name the system of each run:
L, run 1 (8 x 32):
[[ -5  14 -37  13 -25 -14 -26  11  13  21  17  10 -29   1  11  30 -22 -28
   17  29  32  12  43   8  16  37  11  41 -10   5  -8 -18]
 [  4  -3  -3  -9 -64 -19 -44  -8   4   2  37  -8  -4 -20  18  14   2 -27
   -4  24  28  16  50 -13  32   8   1  23 -16  23  -8 -23]
 [  7 -13  26 -23 -76 -29 -29 -18 -13  -6  26 -19  27 -24   2 -16  22 -17
  -26  12   8   2  26 -26  21 -20  -3  -1 -17  41 -12 -14]
 [ 16  -9  30 -24 -41 -34  14 -19 -23 -10   1 -29  24  -4 -26 -34  28 -14
  -33  -8 -19 -18 -16 -39   1 -22  -3 -33  -9  31 -11  -5]
 [ 17   3  18  -8  14 -31  37   1 -34  -3 -17 -29   7  21 -32 -27  14 -16
  -22 -11 -31 -32 -53 -28 -19  -9 -10 -41  -4  18 -13   1]
 [ 22  12   4  11  62 -16  31  24 -24  15 -21 -21 -14  32 -12  13 -11 -20
   -1   7 -12 -31 -58  -2 -14  22 -24 -23   3   8   3  -7]
 [ 17   0   4  26  64   7  -9  27  -4   9   3  -7 -11  19  23  45 -21 -15
   11  25  11  -4 -38  18   0  28 -35   8  13   4  23 -14]
 [ 10  -9  13  19  21  29 -46  14  16  -7  23   1  14 -15  46  45 -16   8
   13  29  31  21   2  33  18   9 -33  30  19   0  35 -13]]
K, run 2 (8 x 32):
[[-27  17 -51  15  27  34  60  -1  20   4 -51  33   0  23 -37 -14  -8  43
   26 -35 -11  -5 -10  39 -35   7  40  27  17 -74  -5  35]
 [-24  32 -69  29  12  11  27  12  21  27 -27  34 -36  23 -19  22 -33   0
   40   6  22   3  22  32 -10  46  37  55   4 -48 -11   3]
 [  3  20 -46  31  10 -18 -24  25  10  35  18   6 -50  13  16  51 -37 -47
   23  44  36   9  19  15  13  57   0  43  -7  10  -7 -29]
 [ 24  -7  17  20  16 -19 -60  22  -7  16  47 -29 -19  -2  45  54 -20 -54
   -3  55  33   9   3  -6  33  32 -49   9  -3  48  17 -44]
 [ 31 -31  65  -3  12   5 -59   4 -16 -22  41 -33  39 -23  55  31   3 -11
  -25  33  14  10 -26  -2  25 -19 -63 -12   5  47  33 -23]
 [  6 -34  64 -17  -9  33 -25 -14   2 -44   4  -5  73 -36  24 -12  27  51
  -24 -14  -6  21 -21  14  -2 -54 -27  -9  19   6  31  18]
 [-27 -15  15 -23 -46  40  21 -31  19 -39 -25  33  64 -30 -14 -43  29  81
   -4 -49 -13  19  15  24 -22 -51  32  18  15 -41   5  39]
 [-41  14 -48 -13 -72   6  37 -24  24  -4 -33  45  16 -11 -48 -33   9  40
   12 -32   6   7  47  15 -20  -8  69  46   0 -46 -26  24]]
Z, run 3 (8 x 32):
[[  7 -31  55 -11 -12  28 -40 -11   3 -35  17  -7  59 -35  33   4  16  33
  -19  -1   7  20  -7  12  12 -40 -29  -1  15  14  32   3]
 [ 13 -30  60 -24 -36  -6 -18 -20 -15 -31  16 -18  57 -29  11 -25  28  18
  -37  -7 -14   6 -13 -16   6 -51 -22 -20   2  30   8  -1]
 [ 14 -17  40 -30 -61 -36 -10 -15 -25 -14  18 -25  31 -18 -12 -31  31 -18
  -35  -1  -6  -8  -3 -37  10 -26 -13 -23 -16  49 -12 -14]
 [ 20   1  13 -16 -47 -57  -9   2 -26  11  18 -29  -6   4 -17 -11   8 -54
  -28  17   5 -18   3 -43  15   7 -11 -16 -22  51 -23 -24]
 [ 20  13  -4   8   0 -50   0  13 -23  27  14 -34 -33  24 -10  19 -11 -69
   -8  32   3 -24 -11 -28  10  34 -17 -13 -18  41 -18 -34]
 [ 18  18 -14  18  54 -24  20  29 -22  24  -8 -22 -32  41  -8  31 -21 -44
    8  25   5 -28 -38  -7  -6  42 -18  -6  -4  11  -3 -14]
 [  4  16 -19  18  70   6  41  24  -2  14 -35  -2 -14  33 -15  11 -17   1
   12  -1 -14 -20 -52  17 -27  22  -7  -5  16 -22   8   6]
 [-13  11 -23  10  43  24  58  -1   5  -3 -45  19  10  20 -32 -17  -2  40
   10 -30 -20 -13 -36  27 -38  -3  23   4  22 -50   5  31]]
R, run 4 (8 x 32):
[[ 19  -7  11  28  39   5 -53  26   0  10  25 -12  -9   1  52  63 -28 -26
    7  47  31  12 -10  21  21  30 -48  22   9  24  32 -30]
 [ 17   0   5  29  73  23 -13  27   1   8   0  -7  -3  16  32  47 -24  -2
   15  25  16   2 -37  34  -3  27 -36  15  20  -8  31  -6]
 [  5   1   9  23  79  31  25  17  -1  -4 -24  -3   7  21   9  19 -13  20
    9  -7  -8  -9 -55  32 -23   6 -26  -4  27 -32  28  12]
 [  0  -3  16   8  50  27  37  -1  -1 -18 -35   3  32  13 -12 -11   6  44
   -1 -27 -25 -12 -52  19 -33 -20  -5 -16  27 -33  15  26]
 [-11 -12  18 -15   4  29  38 -11   6 -28 -32  11  48  -3 -19 -31  19  56
   -9 -38 -22  -3 -25  14 -24 -39  12 -10  20 -34   6  32]
 [-21  -6   2 -18 -38  20  21 -20  12 -28 -26  23  46 -22 -19 -39  23  54
   -6 -36  -8   9  11  12 -17 -34  29  14  12 -29  -4  27]
 [-22   3 -23 -13 -58  10   6 -18  17  -7 -14  34  26 -18 -22 -25  12  37
    4 -22   8  11  34  13  -7 -15  38  34   1 -25 -12  17]
 [-25  15 -40   0 -56 -11  10 -11   9  14  -8  23  -8  -1 -25 -13  -1   3
    9  -3  13   5  35   5  -5  10  41  36  -8 -17 -23   2]]
A, run 5 (8 x 32):
[[-22  14 -35  10  29  24  58  -4  13  -1 -46  28   8  21 -35 -16  -1  42
   16 -33 -15 -10 -23  29 -36  -4  34  11  18 -59  -6  33]
 [-15   6 -30  27  48  43  16   5  24   4 -28  30   1   5   1  20 -20  32
   32  -8   7  10  -6  51 -18  12   8  35  24 -61  19  19]
 [  0  -8   0  26  38  38 -33  14  17  -4   7  13  10 -10  44  41 -23  20
   19  22  24  22  -5  46   4  12 -23  35  24 -20  34  -4]
 [ 22 -18  41   8  24  10 -52  13  -3  -9  30 -16  22 -15  50  43  -9  -7
   -9  32  22  11 -16  13  19   0 -50   5  12  31  35 -19]
 [ 33 -17  53  -4  12 -25 -27   6 -32  -4  27 -43  14   0  22  14   6 -42
  -28  26  -3 -13 -40 -26  15  -7 -54 -32  -7  54  13 -24]
 [ 26   5  21 -10   4 -46  23   9 -38  12  -3 -42  -9  28 -26 -11   8 -48
  -24   9 -17 -37 -42 -39  -6   7 -23 -39 -18  42 -13 -18]
 [  2  26 -31   1  -5 -47  50   3 -18  28 -24 -14 -34  37 -51 -12  -4 -39
   -2  -2 -11 -37 -16 -27 -15  31  16 -12 -15   4 -34  -8]
 [-20  33 -65  11 -21 -16  31   6  12  29 -23  22 -36  21 -35   5 -19 -16
   26   1  18 -10  25   6  -9  39  42  38  -7 -25 -29  -3]]

runs to name:
run 6 (6 x 32):
[[ 15   8  11  12  79 -10  48  28 -28  11 -35 -18  -2  35 -21  -8  -3   0
   -6 -10 -28 -33 -86  -3 -38   6 -22 -36   9   4  -2   8]
 [ 17 -19  59 -19  22  -5  29  -8 -28 -30 -19 -29  53   1 -14 -36  28  25
  -33 -24 -39 -19 -64 -17 -21 -44 -25 -52  10  11   5  20]
 [ -3 -32  61 -26 -44  21 -13 -26  -3 -46   4   0  77 -41  10 -34  37  53
  -33 -27 -14  19  -5   4   1 -66  -9 -11   7   6  17  19]
 [-23 -19  10 -19 -72  45 -30 -32  37 -40   5  32  56 -46  16 -10  14  58
    6 -19  20  37  58  30  11 -36  20  43  12 -29  16  18]
 [-40  12 -59  10 -49  35  -9  -9  43   1  -8  50  -1 -14  -2  12 -16  33
   33  -1  37  27  67  44   6  19  47  71   6 -53  -4  10]
 [-27  42 -91  25   3  -6  40  13  21  36 -33  37 -54  32 -37  15 -30 -13
   40   4  20 -10  27  22 -16  58  51  57  -4 -44 -28   1]]

R
run 7 (6 x 32):
[[ 11 -18  44 -24  -1  -9  32 -16 -23 -26 -21 -19  44  -3 -21 -42  31  23
  -31 -30 -33 -21 -44 -20 -20 -43 -11 -44   3   5  -2  19]
 [ -7   9  -9  -4  34  -9  69   5 -12   4 -49   3   7  27 -52 -34   3  19
   -8 -31 -34 -29 -58  -4 -45  -7  14 -23  10 -19 -15  25]
 [-17  30 -54  29  49  13  61  12  10  19 -50  23 -24  39 -39   1 -20  14
   26 -16 -10 -17 -29  28 -37  29  28  21  10 -59  -6  22]
 [-17  20 -54  38  46  31   3  18  24  21 -14  32 -26  14  13  43 -34   7
   38  13  29  10   8  48  -6  43   9  54  15 -47  14   0]
 [  2  -4  -2  26  14  30 -56  17  28  -1  27  10  -4 -12  51  64 -27  -2
   24  39  45  28  29  36  28  27 -25  50  13  -5  29 -17]
 [ 29 -26  55  -2 -12   5 -71  -2  -6 -18  55 -31  25 -29  58  38   0 -22
  -18  42  28  17  13  -3  41 -11 -53   1   2  43  31 -32]]

A
run 8 (6 x 32):
[[  7  -2  17 -12   1 -16  33  -8 -19  -6 -19 -14  20   8 -27 -25  13   1
  -20 -13 -19 -23 -33 -16 -12 -18   0 -29   4   5  -6   6]
 [  5 -12  32 -19 -33  -9  -2 -16 -11 -20   7 -12  39 -16  -6 -25  21   4
  -26 -10  -8  -3  -8 -15   1 -32 -10 -15  -1  16  -1   1]
 [ -3 -13  22 -15 -57   5 -27 -17   4 -20  20   6  35 -28  12  -6  17  18
  -11   1  16  18  27   1  17 -27   1  20  -4   7   2  -4]
 [-12   2 -14   3 -39  12 -30  -6  21  -4  11  20   8 -17  16  16  -5  10
   13  12  29  20  42  16  16   5  13  46   2  -8   1  -3]
 [-11  18 -42  18  -5  -2  -3  11  16  22  -6  20 -21   7   0  26 -21  -8
   21  15  29   6  22  19   2  35  14  44   3 -10  -6  -7]
 [ -1  24 -37  16  22 -16  29  21  -6  29 -21   0 -35  34 -24  18 -19 -27
   14  12   3 -24 -16   2  -9  38   7   7  -1 -11 -10  -8]]

R
run 9 (6 x 32):
[[ -5  -9  25 -18  -4   8  35 -12  -5 -29 -26   0  43  -1 -26 -38  24  38
  -16 -32 -24 -13 -28  -3 -22 -35   8 -21   9 -18  -1  25]
 [-21  13 -22 -10  -9  13  54  -9  11  -8 -45  22  18   9 -45 -34  11  39
    5 -40 -15 -12  -6  14 -32 -13  38   7   8 -46 -12  34]
 [-21  30 -53  10 -12  -3  44   4  10  18 -37  23 -21  28 -42  -5 -12   7
   20 -13   3 -17  14   9 -19  27  44  29   2 -42 -21  13]
 [ -2  25 -46  22   8 -28   7  21  -2  33  -4   2 -46  25 -15  26 -25 -40
   15  22  18 -12   3   0  -2  48  10  24  -5  -3 -18 -20]
 [ 22   6  -1  25  28 -29 -26  22 -16  27  20 -23 -33  20  17  41 -27 -55
   -2  47  18  -9 -18  -7  15  40 -36   1  -6  38   3 -34]
 [ 33 -13  44   9  38  -3 -28  18 -18  -2  25 -33  10   1  41  34  -7 -24
  -13  32   8  -2 -36   1  10   0 -54 -13   6  36  26 -23]]

K
run 10 (6 x 32):
[[  2  -9  24   2  54  21  44   3  -7 -19 -41   0  34  12 -17 -19   8  40
  -11 -27 -29 -16 -66  16 -36 -24 -10 -24  25 -25  14  26]
 [ -6   6 -11  25  79  32  42   8   5  -1 -38  12   4  27  -6   6 -13  34
   16 -18 -10  -7 -52  39 -32   3  -2   5  29 -51  21  22]
 [-18  10 -34  34  57  37   9  11  23  10 -18  27 -12  15  10  36 -29  20
   36   3  14  12 -14  55 -15  27   0  41  23 -54  24   4]
 [-20   8 -34  19   4  42 -26   5  33  -1   4  36  -2 -12  27  40 -23  22
   32  14  36  28  41  43  10  23  10  61  11 -36  16  -2]
 [-24   0 -20  -2 -66  27 -33 -17  34 -14  12  34  17 -28  11  16  -3  28
   18   5  35  31  66  25  21   1  25  57   2 -24   0   1]
 [-22  -4  -9 -18 -88  -6  -6 -31  11 -10   3  20  27 -27 -17 -29  19  20
   -8 -14  10  14  53  -4   8 -20  37  30 -11  -6 -19   5]]

L
run 11 (6 x 32):
[[ -9   6  -7  -8  -4  -9  53  -8  -7  -3 -38   2  14  12 -44 -38  13  19
  -11 -30 -22 -25 -25  -6 -25 -14  23 -17   4 -16 -17  20]
 [-22  19 -40   9  16   9  54   2   7   3 -41  22  -3  24 -36 -12  -7  27
   16 -30 -10 -11 -13  17 -30  11  33  14  11 -50 -12  22]
 [-21  14 -39  27  21  31  13   8  22  11 -23  33  -3   9   0  17 -20  28
   31  -5  18  14   9  40 -14  18  16  47  15 -47  11  13]
 [ -5  -8  -3  20  15  38 -33  10  21  -6   8  17  11 -13  37  40 -15  15
   19  20  31  24  10  42  13  12 -15  43  18 -17  29  -5]
 [ 14 -21  41   3   3  15 -49   7   1 -16  31 -12  31 -21  47  34   0   1
   -9  26  22  14  -6  11  22  -7 -42   9  11  25  29 -19]
 [ 31 -21  58 -13   5 -20 -25   2 -25 -11  27 -37  26  -6  18   3  12 -22
  -34  16  -7  -8 -33 -25  11 -19 -47 -32  -4  48  14 -20]]

A
run 12 (6 x 32):
[[ 14  10  -9  17  24 -19   2  21 -11  19  -1 -17 -23  24   1  28 -19 -36
    4  24   9 -17 -20  -6   1  33 -17   1  -3  11   1 -16]
 [ 19   1  18   7  33 -16   7  11 -20   6  -1 -25  -2  19   2  14  -8 -25
  -12  13  -5 -23 -40  -8  -1  10 -34 -19   0  17   6 -13]
 [ 22 -12  38   0  16  -2  -7   4 -17 -15   5 -22  29   0  10   3   7   0
  -19   4  -7  -7 -35  -4   2 -12 -31 -21   5  20  15  -3]
 [  5 -16  34  -7  -4  15 -20  -2   3 -25   7  -3  40 -20  21   3   7  25
  -10   0   6  11 -13  15   1 -23 -21   3  13   8  22   7]
 [ -9 -12   5   3 -10  29 -21  -5  17 -19  -1  21  33 -19  19   8  -2  39
    6  -2  16  19  11  29   0 -13  -1  31  15 -19  23  12]
 [-22   7 -24  11  -1  28   6  -2  17   2 -16  31   5  -5  -4   9 -12  29
   20  -8  16  10  14  37  -8   6  21  42  14 -39   4  12]]

R
run 13 (6 x 32):
[[ 12   3   1  14   4 -17 -31  14  -8  14  22 -13 -15   3  20  32 -12 -39
   -1  36  22  -1   1  -5  17  23 -24  13  -5  30   4 -26]
 [ 21 -16  35   2   7  -7 -34   6 -13  -4  23 -23  17  -9  30  21   1 -16
  -16  26  12  -1 -19  -6  15  -1 -43  -6   3  34  19 -20]
 [ 10 -19  41  -7  -1  11 -18   0  -2 -22   5 -11  43 -18  20  -1  12  19
  -19   0  -5   6 -24   7   4 -25 -24  -8  12  14  23   2]
 [-10 -10  16  -9 -14  25  12 -15   8 -27 -18  14  43 -18  -6 -20  17  43
   -6 -26  -8  10  -6  14 -13 -30   7   6  13 -20   6  22]
 [-27   7 -24  -6 -29  12  28 -14  16  -7 -26  30  19  -7 -28 -24   7  36
    9 -23   2   6  20  15 -14 -11  36  29   6 -32 -12  20]
 [-17  17 -44  -1 -40 -17  15  -2   8  18 -11  17 -17   5 -25  -4  -5  -6
   14  -2  15   0  26   1  -6  22  33  35  -7 -11 -21  -2]]

K
